In the data rows, 128 means zero.
Here is a table of points, one per row:
[143 107 116 118 104 165 106 130 168 140 152  85 130 128 123 127 105 112
 139  71 133 100 133 136 127 161 103 110  89 115 148 133 112 131 102 150
 128 105  95 154 136 161 113 154 129 111 135 150 109 160 164 101]
[122 128 129 109 149 168 126 106 119  68 139 168 133 116 127 137 140 128
 152 112 171 114 113 114 108 172 160 138 171 143 147 142 146 137 120  90
 151 136 174 144 155 138 139 108 145 160 127 123 119 162 143 156]
[176  93 156 116 118 125  92 123 152 126 128 129  98 118 135 139 153 160
 137 124 137 177 115 146 123  85 107 103 108 153  99 121 116  98 131  96
 146 155  95 125 142  93 149 114 152 131  73 144 126 117 133 124]
[143 151 170 119 127 111 116 146 126 183 139 162 111 155 134  98  84 144
  96 194 134 118 138 122 182 142  87 121  86 131  95 115 108 148 118 138
 132 109 140  99 107 118 115 128 145 113 111 158 128 121 134 125]
[108 134 119  99 125 178 147 114 107 134 161 142 176 136 151 124 171 162
 107 149 101  93 104 149 104 131 116  94 109 117 145  87 141 154 109 111
 128 126 135 110 122 135 127  98 100 177 133  82 137 142 119 145]
[164 129 180 119 117 126 149  97 117 108 112 170 137 134  86 102 153 128
 124 161 112 143 122 100  97  74 152 112 142 106  83 130 173 106 129 131
 116 112 147 101 140  92 149 141 117 137 118 162 122 115  87 126]
[111 155 139 116  97 148 168 128  83  93 126 157 148 127 129 147 173 132
  89 124 118  98 128 189 156 130 124 125 141 105 102 126 145 134 150  99
 150 161 132 160 138 135 134 110 136 180 138 123 135 116  97 135]
[161 210 110 161 156 157 159 143  88  90 139  92  95 146 134 138 114 140
 150 122 115 125 142 140  84 168 130 137 105 135 122 102 142 108 146 138
 149 139 118 115 183 137 141  99 145 164 164 150 121 167 113 134]
[141 113 123 134 155 133 167 147 136  83 124 148 168 140 149 118 108 135
 168 117 134 127 132 154 120 122 139 170 143 132 174 102 151 157 127 130
 123 139 154 165 162 102  96  84 113 131 135 101  76  94 148 155]
[ 56 108 156 177 128 135  78 122 124 150 195 177  99 123  78 139 105  69
 133 134  93 128 150 124 108 122 113 128  81 149  87 134  88 130 139 193
  87 105 109 154 137 131 125 157 165  76  79 113 178 102 122 107]
[107 154 153  83 116  75 138 160 132 138 108 107 122 111 156 119 112 159
  98 110 157 126 108 165 129 110 125 142 142 126 152 143 151 143 150 136
 133  82 151 117 114 194 101 121 142  94 113 159 119  94 102 144]
[126 120 115 130 102 149 125 126 166 157 120 101 125 137 108 122 113 153
 128 144 157 158 132 125 156 142  85 148 159 162 118 132 146 116 139 104
  91 156 125 109 111 163 122 171 163 119  86 126 175 122  91 140]
[145 103 118 142 108  94 104 108 145 136 127 140 107 140 116  95 157 134
 127 143 120 186 117 107 128 130 137 135 118 151  73 145 148 133 117 115
 145 118 111 127  82  98 146 127 133 161 143  83  97 122  96 127]
[143 128 113 162  82 139 146 167 134 177  65 125 108 163 126 147 104 143
 153 137 108 107 110  95 145 148 106 131 103 154 119 132 131 128  99  87
 121 144 103  91 145 105 169 151 119 138 159  95 128 147 105 153]
[ 85 153  94 140 112  73 139 197 134 147 136 134 148 144 168 102  74 142
 109 120  71 134 110 133 107 117 146  75 153 122 104  90 144 153 108 158
 130 125 115 164 120 124 120 175 101 174 164  94 150 158 138 105]
[ 98 126 117  90 137 151 125 103 119 111 125 136 134  95 121 136 159 134
 173 134 127  89 134 140  91 146 168 160 118 101 172 109  91 152  97  97
 137 142 166 128 117 129 155 114 109 136 151 139  81 171 127 113]
[151 139 159  98 123 169 105 100 146 167 141 151 123 129 133 155 173 159
 110  55 151 163 149 100 106 112 130 126 138 160  87 163 145  96 135  89
 159 140 103 137 132 124 117 118 130 170 164 147  77 166 147 127]
[108 100  97  81 125 137  92 120 129 157 108 104 156 134 149  90 124 120
 143 107 144 108 164  95 114 128 151 126 188 126 165 107 129 137 144 121
 113 155 112 134  98 146 165  93 116 133 129  90 146 132 156 138]
[140 146 107 177 154  96 136  92 124 164 132 106  89 109 108 148 132 127
 151 131 168 158 139 135 128 116 145 158  79 124 117 139 126 155 115 140
 142 124 101 122 162 118 100 143 140 106 148  67 157 100 147 132]
[136  87 120  67  99 129 118 149  78 134 157 162 105 143 121 117 159 128
 136 146 145  94 122  90 178  63 135 139 124 121  95 147 126 113 143 115
 149 179 116 124 114 132 160 149 111 136 117 161 145 128 136 110]
[115 151 133 117 100  71 113 134 152 109  85 119 152 152 133 128 117  97
 130 127 130 116 131 138 157 153 103 131 167 123 116 108 148 154 131 127
 144 106 123 114 111 145 108 132 119 123 106 116 131 124 122 111]
[164 114 111 104 109 142 138 112 117  71 148 137 141  94 144 112 164 137
 126 108 105 124 112 119 143  88 156 121 127 135 149 156 146 107 143 119
 116 142 173 109 116 120 137  93 138 157 118 178 107  98 166 114]
[145 135 110 161 150 112 118 116 152 153 201 122  89 138 157 136 141  97
 111 112 130 135 126 158  96 175 170 130  84 148  88 148 120  79 111 123
 126 123 108 153 106 152 156 168 136  75 107 141 104 129 176 158]
[141 139 136 132 123 120 125 129 107  36 105  80 143  80 141 131 172 121
  99 120 151 124 110 107 127 132 144 131 151 120 224 118 151 121 170 132
 117 104 128 118 114 118 113  99 101  95 153 155  87 142 190  77]
[121 115 125 172 143  86 142 133 122 135 117 104 128 116 122 127  83 116
 131 143 124 150 154 120 128 118  95 151 194 133 127 119 130 133 135 129
 122 122 157 129 109 130 136 111 101 112 136 113 121 135 106 104]
[136 155 122 157 160 176  99 132 131 129 143 112 107 149 126 141 120 100
 140 114 142 149 132 159 128 144 173  80 108 149 147 172 120  70 118 125
 124 134 110 146 157 118 120 104 146 106 120 151 134 144 145 136]
[120 131  96 175 133  47 149 120 106 105 108 130 166 126 138 142 123 102
  91 137 117 136 156 116 136 127 174 136 128 104 172  58 135 173 137 156
 123  96 153 129 138 155 140 122 126 139 122 134 140 107 129 127]
[148 119 114 130 163 154 113 100 160  75 107  95 130 106 118 160 139 126
  85 101 125 124  97 135 118  79 134 106 120  93 143 193  84 110 129 108
 106 101 158 149 129 118  87 117 138  90 154 185  73 135 136 167]
[124 160 149 136  93 132 158 135 128 117 105 125 140 103 149 129  90 117
  79 156 125 109 107 169 102 171 125 162 116  61 147 110 130 152 136 144
 136  64 156 119 136 158 100 146 112 111 125 102 131 115 112 125]
[107 115 137 137 162 133 159 135 122 134  72 173 134 123 109  86 142 124
 170 151 155 122 136 123 168  93  74 158 135 105 155 136  89 151 152 164
  88 111 123 125  92 107 129 134 104 103 142 102 149 106  94  88]
[152  75 141 173 147 144 125  97 113 200 139 119 151 144 105 153  93 153
 162 161 124 148 122 105 135 153 121  90 110 129 101 155  99  82  93 158
 114 204 113 112 136 103 118 172 100 118 116 135 154 137 119 151]
[ 84 129 123  68 116 132 145 154 135 106 143  83 123 146 117 140 138  75
 110 121  85  77 139 142 128 135 103  84 144  86 148 153  78 137 132 173
 149 115 133 118 125 112 110 144 126 142 130 120 149 103 150 112]
[ 92 130 136 145 162 145 120 157 104 166  97 152 109 132 101 146  91 145
 127 140 108 134 133 107 131 154  83 153  97 174 100 141 118 142  93 127
 119 147 116 120 155 109 132 120 160 112  94 153 167 116 116 140]
[139 102 129 107 154  99 114 120 175 153 147 106 127 116 139 121 127 130
 166 126 137 156 132  93 163 108 137 140 175 159 131  88 144 111 154 132
 135 129  99 132 112 131 125 134 136 120 141  98 179 126  87 146]
There is one direction along which these points spread out most. Take the direction at right angles to it along which they spread out most. Go by this last direction. How many in every 100 of the points above lie lower along it than each point below? Answers are rounded to whole numbers. More than half of the points above lie lower than the first one.
[ 85 153  94 140 112  73 139 197 134 147 136 134 148 144 168 102  74 142
 109 120  71 134 110 133 107 117 146  75 153 122 104  90 144 153 108 158
 130 125 115 164 120 124 120 175 101 174 164  94 150 158 138 105] 6
[ 56 108 156 177 128 135  78 122 124 150 195 177  99 123  78 139 105  69
 133 134  93 128 150 124 108 122 113 128  81 149  87 134  88 130 139 193
  87 105 109 154 137 131 125 157 165  76  79 113 178 102 122 107] 26
[ 92 130 136 145 162 145 120 157 104 166  97 152 109 132 101 146  91 145
 127 140 108 134 133 107 131 154  83 153  97 174 100 141 118 142  93 127
 119 147 116 120 155 109 132 120 160 112  94 153 167 116 116 140] 44
[111 155 139 116  97 148 168 128  83  93 126 157 148 127 129 147 173 132
  89 124 118  98 128 189 156 130 124 125 141 105 102 126 145 134 150  99
 150 161 132 160 138 135 134 110 136 180 138 123 135 116  97 135] 53
[164 114 111 104 109 142 138 112 117  71 148 137 141  94 144 112 164 137
 126 108 105 124 112 119 143  88 156 121 127 135 149 156 146 107 143 119
 116 142 173 109 116 120 137  93 138 157 118 178 107  98 166 114] 85
[139 102 129 107 154  99 114 120 175 153 147 106 127 116 139 121 127 130
 166 126 137 156 132  93 163 108 137 140 175 159 131  88 144 111 154 132
 135 129  99 132 112 131 125 134 136 120 141  98 179 126  87 146] 29
[143 151 170 119 127 111 116 146 126 183 139 162 111 155 134  98  84 144
  96 194 134 118 138 122 182 142  87 121  86 131  95 115 108 148 118 138
 132 109 140  99 107 118 115 128 145 113 111 158 128 121 134 125] 24
[145 103 118 142 108  94 104 108 145 136 127 140 107 140 116  95 157 134
 127 143 120 186 117 107 128 130 137 135 118 151  73 145 148 133 117 115
 145 118 111 127  82  98 146 127 133 161 143  83  97 122  96 127] 59
[108 134 119  99 125 178 147 114 107 134 161 142 176 136 151 124 171 162
 107 149 101  93 104 149 104 131 116  94 109 117 145  87 141 154 109 111
 128 126 135 110 122 135 127  98 100 177 133  82 137 142 119 145] 50
[120 131  96 175 133  47 149 120 106 105 108 130 166 126 138 142 123 102
  91 137 117 136 156 116 136 127 174 136 128 104 172  58 135 173 137 156
 123  96 153 129 138 155 140 122 126 139 122 134 140 107 129 127] 0
